A single turn carries every row of the set below to another of its rows. Some are shown first; where does it send the rows asked next?
K492: [-17  17  20   8   5  -9  31   9 -38  -9  26 -19  26   1 -18  -8  23]
K400: [ -7  -5 -12 -23 -49 -24 -14  -9   7 -37  -7   3  -7   9  17   2  -6]
K321: [-13  -6   3   2 -48 -19 -23 -25   0  18 -21  18  -2  22  26 -21  14]
K151: [ -4 -33 -22 -19 -41 -15 -17 -33   5  -4 -38  -9   5  23  -5   4  20]
K14: [-13   8  12   1  18  -5  35   2 -27   5  17 -18  29   3 -35   5  27]
K390: [-11 -14  -3  -4 -16 -13  -5 -43  31  -6   5  -3 -11  16  45  13  28]
K81: [-11   9  21  12  11  -2  28  -1 -33 -12  26 -31  31   5 -15  -2  31]
K253: [-15 -11  10   1 -28 -19 -26 -25   8  11 -14  28   2  10  40 -12   2]
K54: [-11   5   9   5 -28 -14 -25 -20   8  19  -8  31  -3   8  33 -17   9]
K386: [ -4   5 -16 -18 -62 -24  -3  -6   9 -25 -10  -7 -15  23   7  -2   6]
K950: [-14  -4 -11  -9 -15  -8  -7 -45  26   5  10  -1 -14  10  39   6  39]
K493: [-13  18  20   6   3  -6  25   9 -35  -5  31 -20  30   1 -20  -6  22]
K741: [-18   6  16   6  13  -6  18   4 -40  14  14 -20  43  -4 -20   0  19]
K701: [ -1 -41 -17 -18 -23 -11 -20 -39  12 -24 -28  -5   9  15   3  12  13]
K983: [-14  11 -27 -22 -18 -22   5  -8  29   9 -12  -6  -5  -1  28  33   2]
K617: [-17  11  17  11  22  -7  34   5 -28  12  12 -22  34   0 -16   7  24]
K467: [  7  -4   2   0  -8 -10  -1 -20  32  13 -27  39 -13  22 -13   1  14]
K416: [  2   0  -3  -4 -33 -21   8 -12  27  10 -34  26 -16  33 -13   1  11]
K415: [-14   7  13   5  19  -8  39   4 -29  -1  11 -16  27   3 -34   4  25]
K35: [-17   1  10  -3  13  -5  29  -7 -35  -1  20 -17  28   0 -36  -3  34]
K628: [ -1 -15   1  -6 -14 -19   1 -23  30   0 -27  41 -15  22  -7   2   7]
K471: [ 12 -15   2  11 -34  -6 -25 -15  17  10 -34 -22  25  30  27  14   2]
K676: [-15   9  15   6  21  -6  29   3 -29  15  16 -23  38  -1 -21   9  24]
K630: [-18   8  21   9   5  -8  21   7 -46   0  13 -12  34  -1 -21 -13  19]
K406: [ -4   5 -21 -24 -51 -18 -17  -6   5 -35  -1 -11  -4   3  17   4   1]
K609: [ 15 -18   7   7 -16  -7 -24 -12  26  -6 -30  -7  23  20  25  23 -12]
K147: [-11   3 -18 -19 -18 -28  10  -8  34  -3 -15  -1  -8   9  28  34  -6]
K452: [ 24   2   9  15 -35  -4   2 -15  38 -15 -10 -10  -8  46  11   9  20]
K56: [-10 -14  -7   1 -27 -10  -5 -45  24  15  -9 -16  -5  27  39   8  38]
K793: [-15   0  17   4  12  -1  21 -13 -36   1  27 -23  32   3 -23  -7  39]
K756: [-17  13  20   5   4  -8  20   9 -42   5  21 -13  35  -2 -24 -10  19]
K504: [-19   4  16   9  14  -6  20   3 -42   8   9 -25  42  -5 -13  -1  20]
K673: [-21  -1  10  -1  14  -8  31  -8 -40  -3  13 -17  26  -1 -31  -5  35]
K450: [-16  -3  19  10  17  -1  25 -13 -37  -2  20 -23  31   4 -18  -8  39]
K307: [  5 -32 -25 -23 -25  -5 -21 -32  11 -23 -27 -14   9  12 -10  16  15]
K638: [ -6  13 -16  -9 -32 -23  12  -5  34  13 -18 -15  -6  21  29  30   5]
K759: [ 23  -5  17  11 -26  -6  -6 -14  37 -32  -3   9  -9  35  12   5   8]
K51: [-10   9  22   9   9   0  23  -2 -33  -6  32 -28  33   5 -16  -3  33]
K339: [ 30  -1  17  15 -23   6 -14 -17  33 -27  -3   5  -5  35   3   0  16]
K791: [ 21 -13   3   7 -20   2 -31  -7  18  -3 -33 -10  28  17  13  18 -10]

K630 turns into K415
K452 turns into K471
K406 turns into K983
And these:
K759 turns into K609
K35 turns into K493

